In the rows, 128 means zero.
The rows below come in pairs that one turn or mirror swaps. Which row does each named row swap with?
Zet: [181,110,141,162,115,125,112,137,133,109,116,117,122,149,116,118,165,110,110,156,110,122,148,101,118,125,116,169]
nuti: [154,103,112,122,137,125,121,146,109,150,108,126,119,148,121,138,142,102,106,150,144,146,136,109,186,91,172,204]
Vov: [168,131,84,139,143,123,155,107,147,123,102,132,120,168,125,131,126,109,137,149,133,157,120,99,172,90,172,144]
nibak: [169,84,111,113,132,122,129,142,115,129,90,116,125,159,121,133,149,94,93,146,124,147,145,100,178,88,152,193]
Ziboz: [140,79,121,148,156,126,154,126,155,108,111,150,102,146,117,130,139,123,144,127,102,147,133,71,160,96,133,164]
Tute: [180,93,147,135,150,151,103,129,146,138,127,116,113,167,129,139,126,84,154,141,111,124,136,109,145,114,145,188]
buba: [142,116,125,141,117,141,155,173,128,129,122,129,110,126,145,111,134,127,134,167,141,148,148,95,123,95,147,171]
Tuf: [134,119,133,142,118,138,154,179,129,131,118,134,109,135,138,119,128,135,128,164,142,152,146,102,126,101,134,167]
nuvom: [164,113,125,139,134,118,134,127,134,142,131,129,109,182,140,134,163,128,87,158,133,118,101,115,190,150,154,156]
puzav: [157,87,144,135,147,141,103,118,155,148,122,113,103,176,128,125,120,81,149,148,109,145,131,106,151,128,143,170]
foson: [150,113,97,148,118,139,140,147,120,127,147,123,122,182,146,175,143,115,109,152,88,151,103,84,127,122,142,152]
fazud: [121,104,95,139,125,126,155,114,123,133,123,123,115,154,117,93,119,100,131,143,129,161,143,95,146,122,160,153]
sagom: [150,109,123,152,169,137,143,134,128,157,149,119,93,169,131,96,130,94,113,178,118,162,139,95,144,134,154,183]
Lezan: [164,103,140,122,141,148,143,159,114,145,118,114,120,138,142,153,156,128,126,133,104,110,98,96,142,90,160,137]
Sunol: [161,91,127,126,152,150,158,152,120,134,108,126,96,127,139,120,156,116,132,126,107,109,114,118,153,98,163,145]
Gobap: [147,102,122,136,145,133,126,149,116,137,167,154,153,169,112,151,156,107,122,145,117,128,139,110,155,96,116,174]
mev: [121,91,124,150,143,138,113,127,136,140,123,111,101,184,133,121,118,81,146,148,120,158,128,100,159,130,150,164]
sov: [165,105,100,144,162,143,144,119,127,125,123,120,82,132,126,96,150,99,112,162,93,135,135,133,153,121,156,175]
vud: [181,122,150,165,117,130,111,141,136,123,135,116,126,152,115,106,150,122,114,148,119,115,138,90,114,131,123,160]
parur: [152,128,148,136,131,108,139,165,125,138,113,139,111,145,111,142,113,140,110,170,144,169,116,102,139,117,132,178]
Lon: [178,136,82,140,142,125,156,110,154,126,109,136,122,169,123,132,125,113,134,146,134,155,116,107,171,98,171,149]
Bibol: [156,90,100,149,161,141,145,130,161,103,128,160,113,150,111,139,141,124,136,131,99,154,135,97,167,94,128,179]
zegef: [119,105,139,138,146,137,109,152,126,129,136,142,136,161,111,124,158,136,107,134,115,134,107,97,185,113,119,153]
Tuvo: [136,116,122,140,115,144,155,169,131,127,120,126,115,121,143,115,137,130,133,163,141,145,148,99,124,95,146,169]
pek: [154,115,99,134,141,113,152,120,134,121,90,121,116,160,113,135,149,110,134,164,128,142,107,103,182,93,159,120]
zoge: [149,105,104,152,117,145,152,163,136,131,125,122,107,118,149,118,152,115,137,156,133,130,149,99,127,87,154,172]
kubes: [148,120,139,126,137,135,127,153,136,130,120,105,125,161,105,127,155,127,120,182,136,125,96,125,161,107,156,122]
mok: [159,107,122,134,127,151,144,158,121,138,138,123,128,165,150,180,146,127,119,142,92,137,95,88,134,93,155,148]
Muvar: [145,109,116,153,171,136,139,130,138,150,146,118,94,172,120,95,126,91,110,173,114,154,142,94,140,129,161,184]
rofu: [176,100,133,163,116,122,117,138,128,102,106,112,128,153,115,128,162,107,107,159,104,125,161,102,128,115,119,169]
Zab: [132,111,128,138,140,135,108,148,115,135,160,150,150,164,112,142,159,122,112,140,120,133,119,107,167,109,109,171]
zomib: [198,116,132,135,149,101,141,135,132,129,112,126,97,152,92,157,122,142,99,129,120,145,108,88,144,124,135,161]
toku: [157,121,94,131,137,115,154,118,134,118,92,119,114,164,115,139,142,112,134,164,127,144,113,108,185,97,159,124]
Vabur: [158,105,139,126,139,152,139,166,126,142,123,115,120,152,144,168,138,131,130,132,108,117,96,88,130,92,154,146]
gaf: [160,100,111,112,143,120,139,146,114,146,105,128,122,149,124,134,136,101,98,141,134,150,137,102,184,89,162,206]
Bemo: [196,111,122,125,146,149,164,139,168,104,121,132,104,182,125,128,156,110,126,175,110,139,132,109,156,107,159,183]
mika: [157,94,101,143,157,151,146,126,151,103,131,160,117,151,106,137,131,115,134,124,101,161,135,111,162,92,135,175]
rikom: [112,86,120,144,140,132,128,122,127,139,118,120,109,174,132,103,120,85,132,152,118,166,129,100,147,128,160,155]
bude: [176,117,126,125,142,127,152,130,142,130,143,155,122,201,127,136,148,127,100,173,133,135,121,115,172,143,145,181]
Mokov: [157,107,132,125,136,149,142,161,116,140,134,114,126,156,155,176,142,131,120,139,98,125,96,84,137,99,152,148]
nabi: [201,100,104,146,142,99,143,122,132,125,115,128,103,129,92,161,140,118,112,129,122,131,109,94,148,105,147,171]
Kevo: [157,128,102,174,116,117,135,134,115,125,142,141,107,173,132,151,171,117,95,167,104,136,108,81,139,137,124,173]
fite: [167,94,144,138,155,144,104,120,149,144,120,122,107,173,128,132,121,78,155,141,113,140,130,110,141,117,147,180]
fak: [195,152,118,160,115,141,139,123,147,133,136,125,124,163,125,105,127,120,131,141,147,144,127,93,143,110,167,167]
fepud: [178,115,142,141,138,106,135,152,129,133,118,138,103,150,98,159,109,147,108,159,141,162,104,99,144,120,130,165]
tevi: [184,144,135,143,160,153,99,132,143,127,135,135,134,157,118,131,127,123,134,166,112,108,117,100,144,119,139,190]
kapel: [149,100,83,142,130,108,161,113,132,124,124,135,111,123,103,109,132,110,122,130,126,151,141,86,139,113,157,160]
guti: [153,101,96,146,120,144,159,156,132,133,123,109,98,117,153,123,160,112,128,152,128,125,151,98,144,92,155,158]
Rolu: [161,121,97,157,130,131,141,141,118,117,149,129,119,179,142,170,150,113,105,158,86,155,103,81,132,124,126,161]
Degi: [135,110,130,149,162,135,142,140,132,162,152,122,100,175,133,94,121,101,114,171,127,157,136,83,146,125,151,179]
mes: [172,119,126,126,138,125,149,128,140,132,133,155,117,206,129,137,150,128,98,172,131,132,119,119,171,143,149,178]
ral: [166,127,89,142,141,118,160,111,144,119,98,138,118,167,119,134,127,108,136,150,130,159,124,107,180,95,171,145]
tofe: [154,110,103,152,131,142,148,147,118,121,143,126,125,190,142,175,143,120,109,137,88,147,102,84,128,114,143,152]
zogom: [184,106,136,161,117,123,112,138,128,108,117,113,125,150,116,120,164,110,107,161,110,119,150,100,116,122,117,163]
Nabom: [176,86,116,127,126,109,136,135,118,112,88,109,125,149,115,140,155,96,92,152,105,146,154,105,155,100,138,185]
lar: [150,135,115,159,117,107,119,140,113,140,145,149,116,150,118,125,169,116,93,157,128,133,112,74,157,137,134,190]
gupu: [126,89,123,146,129,134,118,123,135,140,118,118,102,185,134,116,119,79,141,148,110,165,127,97,146,135,157,158]
ligi: [188,111,145,134,161,151,107,124,155,143,131,128,112,160,126,132,123,98,154,155,115,125,134,106,142,116,144,195]
bol: [157,162,124,152,151,146,132,141,113,128,130,131,121,150,120,108,139,143,97,170,99,135,94,93,138,112,158,161]
mogi: [188,114,139,146,149,93,129,134,128,133,110,131,106,145,89,159,119,137,98,140,125,148,100,95,152,121,131,166]
kiro: [154,119,132,115,134,120,128,148,118,160,126,132,120,149,115,117,134,115,104,139,155,133,116,83,179,112,161,204]
Vin: [166,120,104,171,155,128,147,136,99,134,134,105,122,153,117,137,159,111,96,165,90,149,108,82,130,98,159,133]
Fefe: [183,134,151,172,121,134,109,133,141,130,137,129,128,165,111,108,142,125,115,151,130,123,135,92,115,130,136,164]
zikun: [161,119,121,132,137,114,138,129,134,141,132,138,115,190,134,142,157,130,80,162,132,124,108,115,183,150,141,159]
Kita: [170,107,100,179,147,123,147,131,105,125,143,108,120,158,116,148,160,101,102,157,87,144,116,87,134,93,149,136]
Dusaf: [190,131,146,137,163,157,104,129,144,129,137,136,127,154,125,133,125,108,141,151,116,118,123,102,141,110,147,198]
vuzu: [161,95,137,120,156,147,143,152,122,138,112,116,101,122,141,138,155,121,125,128,109,105,103,105,144,95,156,141]
podat: [161,127,107,172,148,129,151,145,97,130,146,106,112,154,115,140,160,109,96,162,90,147,105,86,138,102,159,134]
tanur: [135,85,142,148,159,114,148,135,149,124,111,142,102,152,116,130,137,120,148,139,107,132,130,56,162,98,130,151]
fim: [119,107,139,139,148,140,107,150,130,127,126,139,120,159,118,132,157,136,97,143,112,128,100,87,186,118,119,158]
Zuvep: [170,99,100,155,120,125,137,133,142,148,125,102,94,140,149,127,173,122,96,153,140,104,122,108,155,122,158,151]
Fefup: [166,112,128,137,136,117,135,127,130,142,139,136,109,188,140,139,161,127,84,160,132,124,107,116,181,153,145,160]

Swapped with fite: Mokov
Swapped with ral: zikun
Swapped with Lon: nuvom
Swapped with Fefe: guti
Swapped with fak: Zuvep
Swapped with bude: pek
Swapped with zogom: buba
Swapped with Nabom: parur
Swapped with kubes: Bemo
Swapped with tanur: Gobap
Swapped with rikom: Rolu

The rows below come in pairs that one turn or mirror swaps. Which row does each named row swap with?
Dulum: [135,134,134,147,127,125,149,123,117,143,102,109,101,135,141,177,96,129]
Pab: [121,174,149,131,125,116,129,105,124,144,104,110,131,142,131,172,87,141]
debut: [97,155,131,110,150,129,140,107,78,116,143,91,121,136,152,126,90,136]
Fosa: [115,148,148,138,125,138,140,122,150,99,109,110,78,149,124,159,93,129]
fal: [119,150,150,128,125,136,148,119,143,142,122,107,76,143,132,160,94,132]
rifub: [109,153,142,129,132,128,113,105,132,88,113,120,145,101,135,95,78,128]
tus: [136,156,146,129,109,129,146,120,120,106,116,125,131,144,112,131,109,172]
Zub: [124,107,145,124,106,109,122,115,127,137,120,127,138,120,121,122,85,158]
vesi: [115,133,143,137,124,137,143,118,99,122,122,114,95,77,126,155,83,143]
zev: [87,128,128,127,130,112,96,90,138,111,114,115,105,144,164,125,82,148]
donof: [117,158,149,130,133,128,139,104,74,137,117,119,109,137,133,175,81,142]
Sanam: [126,145,149,135,126,145,131,95,140,102,102,133,117,162,133,134,81,180]
vekiv: [122,118,157,150,155,157,113,101,135,122,84,125,112,122,140,123,74,113]
nure: [124,142,156,129,120,121,129,130,87,122,123,123,116,112,144,129,60,97]
Vegu: [128,136,134,127,129,121,122,112,160,100,99,112,108,129,137,90,83,118]
lev: [123,141,141,129,128,143,113,107,102,118,148,126,138,173,135,131,82,116]
bof: [124,135,142,135,133,126,137,114,113,152,108,126,102,182,129,110,88,147]
ruko: [104,129,136,125,132,113,142,103,101,128,123,79,145,137,110,119,98,139]
faro: [100,155,138,119,160,133,146,119,67,109,118,99,123,135,149,126,84,146]
fenem: [86,144,112,146,151,131,104,92,100,124,119,104,110,139,141,126,56,118]
Suke: [122,133,144,150,129,149,144,108,116,116,147,146,135,105,129,146,78,123]
lano: [107,168,119,109,133,118,153,105,110,120,141,118,124,141,116,113,97,155]
kebu: [114,138,137,130,134,152,133,114,135,107,111,114,139,78,134,140,89,145]
Vave: [124,140,141,132,112,143,137,116,85,130,114,120,94,81,137,136,90,131]
Vedu: [111,143,139,130,127,130,125,123,113,129,109,112,55,147,130,110,89,120]
Fitu: [103,126,163,133,156,144,117,103,113,117,87,121,99,137,176,149,79,150]
Mudes: [115,159,126,125,138,137,136,88,134,111,129,112,122,158,125,105,103,170]
Dotos: [122,142,145,141,135,135,142,113,169,109,106,122,120,95,135,118,83,145]
geg: [116,167,138,125,135,130,126,98,97,87,108,129,130,154,130,95,91,149]
dusoz: [100,133,147,125,136,134,108,82,139,128,116,116,106,153,166,115,69,163]
Pazot: [110,142,141,126,139,110,136,116,146,131,102,122,80,92,132,119,92,150]
Retez: [133,131,147,138,146,137,142,121,153,105,107,111,72,139,120,131,96,127]
Par: [137,141,157,138,103,137,133,134,128,105,85,124,125,100,137,119,93,145]
sula: [121,107,160,144,128,106,124,113,120,123,94,112,127,115,105,146,74,126]
Zike: [124,126,145,128,134,133,114,107,60,114,106,104,123,141,121,149,90,149]
vipav: [110,144,103,148,153,124,87,127,118,114,125,120,118,120,122,129,82,122]
govit: [120,128,154,122,114,129,122,122,91,131,89,114,104,111,171,118,69,129]
Bag: [121,148,155,123,150,150,135,102,123,90,130,117,141,147,106,129,82,112]
Loga: [84,121,125,132,170,128,98,95,127,116,121,110,100,130,151,129,75,143]
zol: [103,168,138,118,157,168,123,104,125,110,128,106,107,151,151,128,97,160]
bub: [107,132,122,134,143,126,105,134,86,124,119,96,111,106,141,130,75,107]
zak: [125,145,143,129,146,147,136,116,69,95,101,121,85,151,127,133,84,133]

Swapped with rifub: tus
Swapped with donof: bub
Swapped with zev: Fosa
Swapped with debut: vesi

